128 stands for zero in the data rows.
Each row of this table is followed by its label. One hidden rule gives the labels. It looks at one to three of the table's principal directions, none of them among the few with the most spread.
[155 161 169 149 115  72 190 101 150 119 155 125  78 119 159 131 116 116
 154 143  96  97 157  76 158  72 144  40 107 154 108 107] UX
[142 123 134 136  90  92 141 129 128 123 128 118 133 123 114 106 134 116
 130 115 121 104 124 107 127 145 130 119 137  98 140 149] OV
[112 104 117 118 163 171  84 130 107 152 126 145 138 138 126 165 134 125
 128 138 160 150 111 172 111 148 126 166 143 125 135 109] Wa
[127 144 145 131 140  90 137 123 137 128 139 136 120 135 141 144 132 139
 126 127 143 129 145 123 111 117 104 105 112 171 126 106] Wa
[119 120 124 125 121 107 133 128 122 140 142  82 128 106 116 117 122 137
 130 122 131 122 129 130 119 130 143 119 112 122 153 108] UX
[134 129 129 140 115 147 143 111 142 125 143 117 118 128 131 111 135 127
 137 126 111 136 114 110 152 116 133 132 130 103 135 136] Wa
[117 135 107 122  87 116 126 106 137 103 132 146 149 161 157 113 133 140
  98 124 100 148 129 106 166 126 137 127 126 134 110 131] Wa
[144 134 160 141 139  98 157 124 141 133 126 111  91  93 111 127 124 123
 141 113 140 101 133 105  94 109 102  92 117 122 152 144] OV
[132 160 138 134 143 130 146 129 137 126 123 138 114 129 136 119 125 121
 137 133 115 127 136 119 145 121 124 114 117 146 113 123] OV
[150 106 143 127 116 137 115 133 103 144 163 144 135 172 134 166 124 114
 152 164 140 149 135 140 122 117 139 138 154 122 106  87] OV
[101  97  87 100  95 162  79 151  84 126 134 120 175 156 128 132 108 132
 122 154 126 164 121 164 143 156 181 170 146  97 121  96] OV
[127 133 129 127  66  27 143 128 122 120 163  98 160 150 137 111 130 142
 118 123 123 118 152 108 130 144 145  97 112 150 131  85] UX
[132 115 131 133 136 136 128 127 126 140 150 103 129 123 129 139 122 132
 145 134 135 128 128 141 127 120 150 126 131 125 129 102] OV
[ 99 114 100 107 130 119  82 144 107 149 123 126 165 145 117 133 139 132
 119 123 155 135 124 171 111 178 136 173 131 140 141 113] UX
[113  93  93 104 154 219  73 165  92 137  80 141 153 118  88 131 123 119
 114 133 144 148  99 178 105 167 126 204 157  80 137 165] OV
[117 157 148 132 146 106 135 107 144 141 144 146  92 135 154 147 126 119
 159 137 137 124 140 121 135 109 132  98 113 158 128 107] OV
[126 109 101 115 157 212 111 150 102 131 101 108 145 109 107 126 108 131
 109 139 113 147 116 160 135 130 150 162 135 103 114 130] UX
[140 108 128 131 116 134 122 125 124 139 135 118 130 130 122 135 120 115
 144 128 129 113 125 132 126 129 154 130 148 101 125 134] OV
[128 122 125 130 115 146 124 128 131 119 125 136 130 131 123 117 134 128
 126 125 127 139 114 121 130 131 117 146 137 104 138 148] UX
[120 144 135 137 124 109 130 110 157 124 129 160 116 140 136 117 165 129
 129 109 140 129 114 110 128 137  83 142 125 137 150 160] Wa
[147 110 130 131 132 130 137 159 113 131 128 102 146 110 100 119 136 132
 127 132 130 116 127 141 114 141 122 143 133 123 131 125] OV
[111 114 114 133 146 147  98 119 140 134 118 133 139 120 133 140 131 129
 131 106 151 119 111 153 123 152 142 146 145 116 138 144] UX
[126 119 115 118 114 120 108 139 121 129 125 145 150 153 130 134 132 124
 130 133 131 122 136 143 129 145 141 148 142 139 112 133] UX
[112 148 125 130 120  80 142 129 147 113 120 109 136 108 124  97 140 151
 106  97 132 120 131 113 117 143 101 116 101 150 152 138] OV
[144 158 141 142 146 132 152 119 142 115 102 146 115 120 129 117 128 121
 108 114 114 122 129 107 135 123  98 107 122 134 113 149] Wa
[123 100 106 121  44  85 118 121 113 113 159 118 169 162 142 112 136 133
 117 134 109 133 125 114 159 148 169 134 143 100 130 113] UX
[117 153 150 139 168 134 131 114 150 137 133 141  92 117 142 145 126 126
 155 125 150 130 127 128 118 113 111 110 117 145 140 121] OV
[131 133 127 124 132 128 128 140 126 122 102 135 130 119 110 117 129 126
 112 117 130 123 127 125 109 137 102 135 127 125 132 156] OV
[106 111 107 117 126 137  94 122 126 131 115 133 146 132 126 134 130 134
 110 111 145 136 115 146 115 151 128 153 136 117 141 142] OV
[118  80 114 105 123 114  86 154  88 150 119 114 158 123  90 146 134 130
 109 125 169 129 119 165  70 168 114 166 140 110 161 124] OV
[125  73  98 119   1  52 126 136  99 116 189  60 186 147 127  92 129 139
 136 139 102 114 129 114 162 154 215 129 143  76 149  94] OV
[132 140 106 105 128 146 142 140  99 117  91 113 134 118 121 114  94 127
  85 144  77 130 150 123 151 111 155 105 108 139  89 123] OV
[154 173 167 147 169 171 165  98 145 117 117 179  72 137 153 147 119 112
 124 144 107 155 131  89 147  72  80  88 119 140  97 129] UX
[125 129 113 117 117  91 142 131 121 128 119  87 142 110 119 111 115 140
 100 117 107 108 147 126 129 129 150 105 105 149 123 118] UX
[140  97 151 136 146 103 125 133 125 167 151  95 111 102  95 148 142 120
 161 119 173 100 121 146  74 136 115 134 134 116 171 123] Wa
[108 130 149 142 124  95 131 110 160 145 174 110  98 119 132 124 150 138
 180 115 166 126 115 118 108 121 113 131 117 125 186 123] UX
[123 117 130 123 194 174  84 132 113 161 117 159 127 138 132 187 122 112
 144 140 169 133 126 183 102 141 132 150 149 147 111 106] Wa
[124 189 136 141 186 149 152 121 168 106  70 164 101 100 137 108 129 129
 105  97 115 116 130 111 136 121  81 107 106 166 110 178] UX
[155 149 135 148 147 153 168 129 142  88  87 124 128  91 126 106 112 139
  81 107  93 122 129 100 142 110 104  92 120 124 101 155] UX
[149 128 163 144 171 167 143 121 134 142 130 134  80 106 121 154 117 112
 158 137 143 127 122 123 106  92 108 111 134 110 134 132] OV
[133  34 104 114  84 131  81 161  86 158 133  83 171 108  58 121 153 118
 133 115 168 107  87 167  73 192 138 206 173  38 192 163] Wa
[108  90 108 130  73 109 100 128 137 136 169 100 158 140 123 108 150 135
 166 114 150 122 104 140 130 163 164 174 152  84 170 136] UX
[ 95 120  86 114 112 151  87 121 124 105 102 142 175 146 139 118 126 149
  74 104 129 163 111 142 135 163 127 161 134 116 127 139] UX
[143 100 109 106 110 141 116 154  85 127 113 128 157 142 112 137 115 121
 101 153 108 131 140 144 128 134 148 142 141 123  97 120] Wa
[133 131 131 125 147 174 125 119 136 124 117 159 106 139 137 143 120 123
 132 139 121 144 128 123 131  97 118 134 136 127 110 149] UX
[130 159 145 163  58  44 174  92 188  99 184 112 124 143 171  83 148 141
 164 103 106 105 133  68 178 116 150  84 119 133 139 128] Wa
[138 141 150 139 169 151 138 131 148 138 119 141  96 114 117 135 134 123
 150 123 146 123 125 128 103 111  91 133 127 137 135 152] Wa
[118  75 109 109  92 121  89 152  93 144 145 109 162 138 101 135 136 129
 134 137 154 133 116 157 100 162 145 174 150  93 157 121] UX
[107  63  60  76  85 152  76 167  51 120 121  98 210 151 118 139 104 153
  65 165 104 164 138 178 140 154 192 171 137 123 100  81] Wa
[132 116 131 114 133 115 118 150  99 136 108 128 132 118 102 139 123 122
 110 133 143 124 133 139  91 142 107 129 126 126 136 127] OV
[118  62 108 102 138 133  69 149  76 173 130 114 160 129  93 170 139 120
 121 138 175 125 114 191  79 175 140 179 152 110 155 107] Wa
[135 118 116 134  69  92 151 122 137 102 134 112 147 122 130  87 146 135
 110 116  93 108 121  96 164 138 143 120 130 106 135 153] Wa
[109 120 121 115 121 107 102 119 113 146 155 123 138 155 148 157 114 130
 140 143 144 141 142 149 124 129 162 122 126 147 123  77] OV
[130 103 140 137 125 126 117 131 139 147 138 122 112 111 106 130 142 113
 173 116 160 101 108 134 100 141 127 148 151  90 167 162] OV
[ 99 112 136 121  85  43  90 131 124 158 199 122 147 175 144 153 145 131
 189 140 187 130 139 151  99 158 152 143 135 147 163  69] OV
[129 137 101 116  92 140 139 142 119 100 120 128 155 146 137  95 122 137
 104 143  77 141 138 116 177 125 154 136 124 133  93 131] Wa
[153 161 148 130 218 215 142 133 125 124  68 181  87 113 127 160 105 112
 104 144 115 143 136 132 121  88  81 112 124 154  78 148] Wa
[152 170 157 135 166 141 165 120 130 139 120 141  79 123 140 141 105 102
 149 153 101 117 152 111 148  86 135  78 112 154  91 110] OV
[144  75 152 146  73  86 116 147 123 149 199 103 138 138 112 136 151 114
 211 141 173 103 112 137 103 150 156 154 170  73 174 114] UX
[111 142 118 132 119 154 129 146 132 100 138 126 148 132 136 101 133 153
 125 133 124 168 117 126 147 134 114 152 120 123 135 115] UX
[111 106  97  97  97 133  96 143  85 126 119 131 164 153 118 127 124 133
  90 144 121 159 126 144 127 152 135 159 129 116 127 112] OV
[138 170 146 134 162 119 162 120 148 128 103 143  91 111 130 119 130 118
 124 122 110 107 142 107 134 107 101  97 104 164 115 149] Wa
[162 122 142 123 190 213 142 150 104 136  79 133  93  90  94 147  97 108
 119 148 113 126 130 137 105  91 110 123 134 108 103 154] OV
[134  77 125 119 129 154  90 167  89 148 130 132 155 130  88 145 150 120
 136 142 169 137 103 168  86 170 106 192 160  89 157 131] OV
[122 118 110 104 176 162  95 156  91 151  90 133 146 122 105 154 115 120
 106 139 143 130 135 179 102 153 130 153 130 147 110 115] UX
[112 131 108 126 101 125 124 117 139 103 127 127 149 136 145 109 127 146
 105 115 112 142 124 117 151 132 139 130 125 125 125 136] OV
[117 129 137 138 128  97 121 101 148 144 165 124 122 143 155 149 134 132
 154 122 149 124 131 133 130 124 146 114 127 147 136  98] OV
[124 128 115 129 141 146 129 111 134 119 125 128 136 128 150 137 122 141
 104 126 111 136 130 132 154 116 144 117 123 146 106 115] OV
[110 160 114 126 123  96 126 106 149 121 128 146 138 154 164 125 129 134
 118 118 114 124 145 123 160 132 147 110 114 174 102 117] UX
[131  84 128 109 120 131  93 159  87 162 130 127 136 133  86 146 136 106
 152 145 164 121 118 160  81 159 126 173 153  93 156 133] OV
[113 129 111 115 146 154 112 149 116 131 116 126 138 123 127 130 117 131
 135 141 127 130 133 155 135 136 152 143 126 140 117 119] OV
[112 127 109 120 139 151  90 139 123 143 115 151 152 151 119 127 146 120
 131 122 148 138 113 160 123 171 121 182 144 126 131 140] UX
[104 192 141 154 101  36 181  94 200 105 176 102 109 126 178  82 147 162
 157 101 110 111 149  78 173 104 135  73  78 192 142 110] Wa
Here are more rows. What is the label of each one?
[118 169 132 127 168 163 133 114 141 122 122 154 110 147 155 139 115 138
 118 137 119 167 140 124 142  96 107 118 107 169 100 107] UX
[140 100 109 115  99 158 115 144 101 112 116 149 159 150 116 123 141 129
  93 143 111 153 116 129 137 139 114 167 149 103 116 145] Wa
[135 113 152 138 115 124 131 134 128 140 152 127 102 117 114 129 141 111
 178 139 148 117 112 121 114 128 124 135 142  88 165 138] OV
[115 126 149 135 130  84 118 123 141 142 150 129 119 128 119 137 153 137
 143 109 180 133 118 128  78 143  77 138 121 133 178 125] OV
[155 116 135 135 116 126 170 115 124 130 154  72 113 107 128 124 103 134
 128 141  90 118 143 107 148  79 167  84 115 121 113 100] Wa
[143 209 158 140 220 155 183 108 169 134 101 145  59 110 155 137 102 121
 141 135  93 113 169 109 152  56 115  64  83 215  71 125] Wa
[125 137 133 126 132 142 135 117 133 134 125 125 102 121 125 123 118 121
 137 129 121 132 126 116 128 110 127 121 121 115 136 138] OV
[127 180 169 160 161 101 162  82 182 121 155 155  77 130 182 148 130 131
 160 121 134 124 140  96 149  84 113  65 108 176 119 107] Wa
[119 205 143 144 168 130 169  77 184 108 117 161  82 136 181 121 122 139
 112 113  95 142 146  86 171  75 102  74  87 195  93 131] Wa
[149 103 128 136  96 132 144 137 134 124 137 115 127 117 110 104 145 120
 148 129 112 104 116 114 139 126 138 146 147  91 139 168] Wa
[126 146 146 153  86  81 157  84 174 123 181 114 104 141 161 110 138 131
 168 114 119 119 126  84 160 103 147  96 122 121 145 123] UX
[128 138 123 116 177 203 116 139 116 120  63 170 113 113 106 131 124 120
  88 126 125 152 112 134 110 127  73 154 129 115 121 177] OV
[102 136 104 130  55  61 130 100 147 114 171  97 160 156 165  97 130 146
 131 114 106 126 135 108 178 141 187 111 118 134 131  98] OV
[117  95  97 106 101 133 105 154  95 139 149  91 169 142 115 122 125 140
 130 149 124 140 132 159 133 146 172 165 132 122 128  95] Wa
[119 132 114 130 111 135 131 114 142 114 129 123 134 130 142 111 126 137
 120 119 110 133 123 117 154 124 145 127 126 121 125 137] UX
[119 156 137 128 171 153 122 112 148 141 110 154  94 132 137 144 117 118
 142 121 139 131 133 130 116 109 112 123 121 147 120 145] OV
[123 161 130 130 146 118 141 117 147 109  90 146 119 116 129 113 126 135
  88 101 121 128 132 107 120 126  84 108 108 149 125 158] OV
[132 217 201 171 216  95 170  93 205 139 131 190  37 116 170 156 144 111
 194 110 166  97 145 101 115  90  64  63 102 206 127 138] UX
[128 148 131 128 129 113 148 101 146 126 145 123 110 141 160 137 111 135
 131 134 105 129 153 111 151  85 153  89 110 166 100 106] Wa
[111 122 120 123 167 181  98 151 115 132  98 147 134 111 105 130 141 128
 121 125 156 147 101 159 106 161  93 175 136 109 152 147] OV
[136 106 139 117 115  77 117 134  98 155 154 121 133 144 126 163 126 115
 144 151 146 111 147 145 108 135 150 113 133 144 126  83] UX
[128 119 145 130 135 130 115 121 129 140 127 144 110 129 112 141 137 120
 134 118 161 138 113 124  87 131  85 141 136 105 159 146] OV
[145 134 181 153 166 106 151  97 155 161 156 130  63 107 127 159 141 110
 177 121 165 105 122 112  93  98  95  95 124 129 163 127] Wa
[124  94 121 113 120 141 114 160  88 147 154  89 142 122 104 134 122 131
 148 159 140 142 126 157 114 136 153 153 130 108 147  86] UX
[121 162 124 140  95  80 160 106 165  99 121 113 128 117 144  83 127 140
 111  93  99 109 135  85 155 125 132  91 107 136 130 153] OV
[104  93  88 106  85 120  86 145 107 130 129 117 179 148 113 114 139 136
 114 122 137 135 116 154 124 175 150 181 143 107 144 136] UX
[111 149 137 141 194 176 121 110 163 141 101 145  85  93 128 134 133 120
 150 103 151 118 106 137 117 124 105 134 125 125 151 168] OV
[138 136 135 135 131 137 161 107 143 135 128 110  90 103 121 108 133 119
 135 126  99 113 121 100 149 100 130 111 114 114 141 151] Wa
[104 169 111 135  79  46 144  93 176 107 150 137 145 162 180  95 148 140
 130 104  98 104 146  98 189 138 163 100 109 181 110 129] Wa
[130 142 132 128 135 147 134 109 142 126 120 146 102 135 141 133 115 120
 133 129 114 132 132 111 137  99 129 114 127 128 114 146] OV
[118 107 109 120 109 127 117 144 116 121 144  96 159 127 126 122 119 149
 122 132 127 139 131 143 129 134 155 140 127 126 130 104] Wa
[130  80 122 117 118 150 100 153  92 148 146 106 143 126 102 145 123 122
 149 149 152 136 117 159 102 142 148 162 150  88 149 109] OV
[142 107 147 128 138 122 112 131 118 161 132 138 108 130 109 157 128  97
 167 134 159 102 127 143  92 135 132 134 152 108 140 138] OV
[151 176 140 157 176 216 187 125 172 108  98 132  76  83 128  83 128 117
 151 127  72 116 114  96 187  85 121 119 118 116 107 185] Wa
[135 139 157 144 156 134 136 124 139 129 131 141 102 117 130 144 127 125
 145 125 152 132 123 123 106 116  97 113 128 126 139 125] UX
[134  83 120 117 129 164  98 149  98 154 126 118 135 122  92 141 131 110
 146 139 149 123 109 160 102 150 140 172 157  81 148 141] UX
